The rows below come in pairs that one turn or mirror swaps. Which row does each named row swap with?
The rows were stretched afterwards, more along some directions than others.
Q303: [ 18 -11   5  23  -7  -9  19   3  -1  -5  -6 -13  -3  -5   2  -1   1 -16
   5   6  -2   2  -4 -27  17  11]
Q24: [ 31  -1   6   3  -8  -7   0  31  -5   4   6  -5  -5 -13   7   2  14 -27
  12   5  10  -6  -6  -6  -1   5]
Q81: [ 14   5  -5  22  -2  -4 -10   3   0  -9  -7  -2  -6 -13   1  25  15  -1
   6   9   5  -2   1 -17   0   7]
Q564: [ 32   0  12  20   1 -19   1  13  -3  -3   1  -3  -2 -22   3   4   7 -11
  14   6   6   6  -1 -25   7  13]
Q86: [  8  -5  14   2  -1   3  12  14   0  14   3  -7 -11  -7  -7  15  10  -6
   0  12  -4   5   9   0   4   7]
Q243: [ 27  14  -5  11   3 -12  -8  21  11  -4   7 -26  -2 -28   4  12  -1 -10
  13  18  15  12   9  -9  11  14]
Q443: [ 11  -6   0 -10   1  -4  -1  13 -12  -4  11  -6   1 -11   4   4  -6  -9
   0   1  12   6   8   0   2  17]
Q169: [ 29   6  -1  12   2  -6   4  32  15  -6   0 -21  -8 -16   9   8   9 -19
  16  15  17  13  -6  -5   4  17]
Q909: [ 29  14  -6   7  -5 -13   8  17  -5 -16   4  -2  -5   0   0   7  19   0
  -4   2  -4  11  -6  -9   8   5]
Q440: [ 14 -11   9   0 -16  -4  20  26 -19 -11   0 -18  -8  -4  -3  -2  -2 -19
  10   6   2  -2  -6  -8  11  20]
Q324: [ 29   5   4  21  -3  -4   1  20  -8  -9   0  -2 -13 -14  -1  12  11 -25
   5  11  16  -2 -13 -23  11  14]
Q64: [ 20   3  -2  10   0   0  -4  -3   9 -13 -11  10  -3  -7   4  -7   1  -8
  15  -5   2   6  -4 -21  12   6]
Q306: [ 23  -1  -6  25  -7 -10  -3   4   2  -9 -19  -4  -8 -14   3  24  13 -13
  -5  16  10  -3  -2 -12  10  -1]
Q222: [ 32  -1  -8   2  -5 -10  -1  18  -8  -5  -1 -17  -3 -11   5  -2  19 -17
  15  -4  14   5   8 -12   1  17]
Q422: [ 20  20   2   0 -19  -7 -11  24  -2 -16  10 -19 -13 -12  12   4   9  -1
  18   4   6  13  -3  -5   3  19]
Q617: [ 21   6  -1   6  -8 -10   7   5  13  -6 -21 -17  -7 -15  12  -3   8 -14
  18  12   9   2  -1 -12   7  -7]
Q471: [ 24  23   1   1 -16  -5 -11  24   1 -17   8 -16 -13 -12  13   6  12   1
  18   3   6  14  -4  -6   2  19]
Q860: [ 40  23  -5   2  10  -1  -1  20  13   8  -2   4  -4 -11   7  13  24  -6
   2   4   8  -1  -9  -6  -1  12]
Q171: [ 24   2  -9  -7 -13 -14  -9  30   4 -10  -1  -9   1 -24   6  -5  10  -1
  -1   2   6  -1  -7  -7  -1   4]
Q404: [ 15 -10   9  -1 -14  -5  16  32 -20 -12   9 -19 -10 -14  -5   4  -2 -18
  11   5   1   1  -6 -12   7  27]
Q496: [ 30  -4   7   4  -9  -6  10  21 -11 -11  -4 -15 -19 -25  14   2   9 -19
   3  15  15  -4  -2 -19   2  10]
Q466: [ 25  11   7   6 -14   2  11  16   9   4 -14 -13 -11 -15  15   8   9 -14
  11  13   7  18  -9 -19   5   6]
Q907: [ 46   4  -1  14  -7 -16   2  10   6 -15   5 -17  -3 -12  17  13  20 -19
  11  12   0 -10 -13 -13  10  10]
Q99: [ 31  19   7  13   7  -2  -3  11  22   6   4  -9   1 -10  16  -6  16  -1
  17  -1   7  10  -5 -13   6  16]
Q211: [ 49  23  -6   4  -2  -9   0  21  22   2   0 -11 -11 -20  24   0  12 -16
   7   9  10   9  -8 -17  12  14]
Q238: [ 42  23   1  11   3  -7  -1  15  24   6   3 -12  -6 -16  21  -4  11  -8
  13   4   8  10  -6 -21  12  16]
Q523: [ 26   8  -1   8  -5 -11  -3  13  16   8  -3  -8   1  -7  16   0   1 -14
   6   4   1   1   0 -20  12  17]
Q119: [ 21   7   6  18   2 -11   9  13 -11 -10  -4   3  -1 -15  -6  17  15  -4
  12  -2   0   4   1 -21  10  23]
Q982: [ 22   2  -5   0 -11  -3  -5   5  -5   8  -4 -12  -8 -10   7  -4   4 -10
  19  15  10  -5 -11 -11  -5  11]
Q754: [ 13  -1  -2   3  -4   0  12  15  -6  -9  -8 -11  -2 -11  11  11   6 -16
  13  16  15   5   5 -13   9  15]
Q212: [ 23  10  18  12   1  -9   5  35 -12  -7  13  -7  -5 -11  -3  15   7  -8
  -4  -1   7   4   1  -9  10  26]
Q911: [ 19   5  -1  10  -7 -15  13  11  -8 -17   1  -3  -4   1  -2   4  15   1
  -1   0  -8   8  -4 -13  10   3]
Q27: [ 29  -7   8  17  -5 -12   0  19  -4  -7  -5  -7 -16 -23   3  22  13 -17
  -2   4  10   0  -2  -2   5  14]
Q225: [  3   9   5  -1  -7  -1  -5  -2   3  -6  -6   0  -8 -10  -4  -4   2  -5
   4  -4   5  10  -5 -10  -2   9]
Q726: [ 30  15  -3  11 -10  -7  -7   2  13   6 -10  -5  -2 -13  19  11   5 -18
   7  12   6  -1  -9 -11  11  14]
Q682: [ 24   4   2  16  -7  -4  10  -5   3  -3 -23 -12 -21  -6   6   8  14 -17
  17   3  -3   2   3 -24   5  25]
Q148: [ 27  21   2   1 -14  -6 -12  22   1 -18   8 -17 -14 -14  13   6  13  -1
  18   3   8  13  -7  -6   3  22]
Q720: [ 14   2  -3   0  -3  -4  -1  27  -6 -15   9 -11   2  -3   8  -7  14  -1
  -5  -1   4  -3  -4  -2   2   6]
Q693: [27  8  0  6 -5 -6  5 16  2  0  2 -5 -7  7  3 14 28 -3  1 -6 -4 -1 -6  8
 -4  9]
Q697: [ 23  20  -1   2 -17  -7 -10  20   2 -15   7 -17 -11  -7  13   2  11   0
  18   5   3   8  -1  -4   4  13]
Q840: [ 15 -12   8   1 -16  -3  19  27 -19 -13   2 -17  -8  -8  -3   1  -3 -20
  12   6   1  -1  -7 -11  10  23]
Q695: [ 30  10   0   7   7   2  -1  23  11  16  -5  -3   0 -18   6  12  11 -13
   6   9  12  -8  -2 -10   2  11]
Q336: [ 16 -18  11  25  -5  -5  16   1   0  -4 -11 -14  -7 -11   4   2  -2 -23
  10   7   5   1  -3 -28  15  20]
Q607: [ 17   4  -3  13 -15  -7  -1  22   4  10   5 -18   3 -15   5   5   3 -12
  11  11   5  -4   9  -8   6   3]
Q641: [ 13  12  -2  -1  -4   2   4  27  -8  -5  20  -8  -9 -15  -3  19   7   0
  20   0  -3   4   3 -19  -4  28]
Q576: [ 37  20  -9  -1   1 -11  -2  23  -3 -14   3   2  -7  -6   3   9  25   1
  -8   2   1  10  -7  -2   0   7]
Q560: [ 16 -13   7   3 -15  -5  19  26 -17 -11  -2 -20  -6  -4  -3  -3  -1 -21
  12   6   3  -3  -5 -10  10  22]
Q357: [ 19   8   1   3   2   4  -9   6  -4  -4   2   7   5  -9  -1  -8  14 -11
   9  -3  18   5   0  -6   2  17]
Q340: [ 12  11  -3   4  -3  -3   0  22  -6  -4  19  -5  -8 -16  -4  17   6   0
  17  -2  -3   4   6 -21  -4  29]
Q760: [  5   4  -6   3  -4  -3  -8  31  -5  -3  -4 -15  -6 -20  -2   8   0   2
  13   4  13   3  10 -17   9  28]
Q178: [26 23  0  1  2  2  9 20 15  1  7 -6  6 -4 11  9 18  4  6 14  6 -4 -1 -7
 14 -2]
Q800: [ 25  20   1   1 -13  -5 -14  21   3 -18   8 -17 -13 -16  13   6  10   0
  16   4   9  14  -5  -7   2  24]
Q970: [ 44   2 -11   6 -13 -15   5  18   2  -9 -18 -12 -17 -19  15  13  12 -25
  -9  21   9  -1  -5 -11  13   2]
Q708: [ 47  15  -3   3  -9 -13   2  19  14   3  -6 -13 -15 -21  22  -2   6 -24
   2  12  11   4  -9 -15  14   8]
Q17: [ 22   9 -11   1  -7  -3   8   0   4   2   4 -21  -6   2  -5   2  10 -14
  14   4  -4   2   2 -18   1  24]
Q242: [ 19 -17   7  25  -5  -6  17   0   1  -1 -13 -16  -4 -12   6   0  -1 -25
  10   9   7  -2  -4 -28  15  19]
Q602: [ 27  19   5  14   9  -3  -4   7  21   4   5  -8   3 -10  14  -5  14   1
  15  -3   8  10  -2 -14   6  19]
Q780: [ 18  -3   1  18  -9 -12  17  10  -8 -12  -3  -7  -3   0  -2   2   8  -8
  -2   5  -4   6  -3 -17  13   3]
Q428: [ 13 -11   9  -2 -15  -4  19  28 -19 -12   6 -17  -8  -9  -4  -1  -2 -17
  14   3  -1  -2  -4 -12  10  23]
Q649: [ 13   2   4  11 -11   2   3  -4  12  -1  -5  -5  -7   3  -6  -7  14  -7
   8   0   7   7   5  -9   1  12]
Q948: [ 20   9  -5   2 -20 -14  -3  19  -8  -8 -18  -4 -24  -5  10  -1  -2 -10
   4  12  12   1  -1 -15  -2   4]
Q761: [  1   3  13   2  -7  -5  -2  19 -10 -11  11   6  -4 -10  -3  16  10   7
   5  -2   1   4  14  -6   1   5]
Q41: [ 48  13  -8   4 -12 -14   7  21  10  -3  -9 -12 -16 -19  20   6   9 -25
  -2  17  10   5  -7 -15  16   7]
Q941: [ 13   3  -1  13 -17  -2  -4  23  -2   2   6 -18   0 -15   3   7   1 -12
  14  11   6  -2   6  -8   6   5]
Q239: [ 37   7  -1  15   3  -8 -10  16   9  -1   3 -11 -18 -16   4  16  30 -15
  19  10   1   8  -4  -8  -2  10]
Q689: [ 18   2   6  11   2  -6  -6   9   7  -5   1 -14   4 -25   7  11   7  -5
   3   7   0  10 -10   0   3  15]

Q24 swaps with Q761
Q178 swaps with Q324
Q171 swaps with Q948
Q211 swaps with Q780
Q17 swaps with Q243
Q941 swaps with Q641
Q607 swaps with Q340
Q576 swaps with Q970
Q86 swaps with Q239

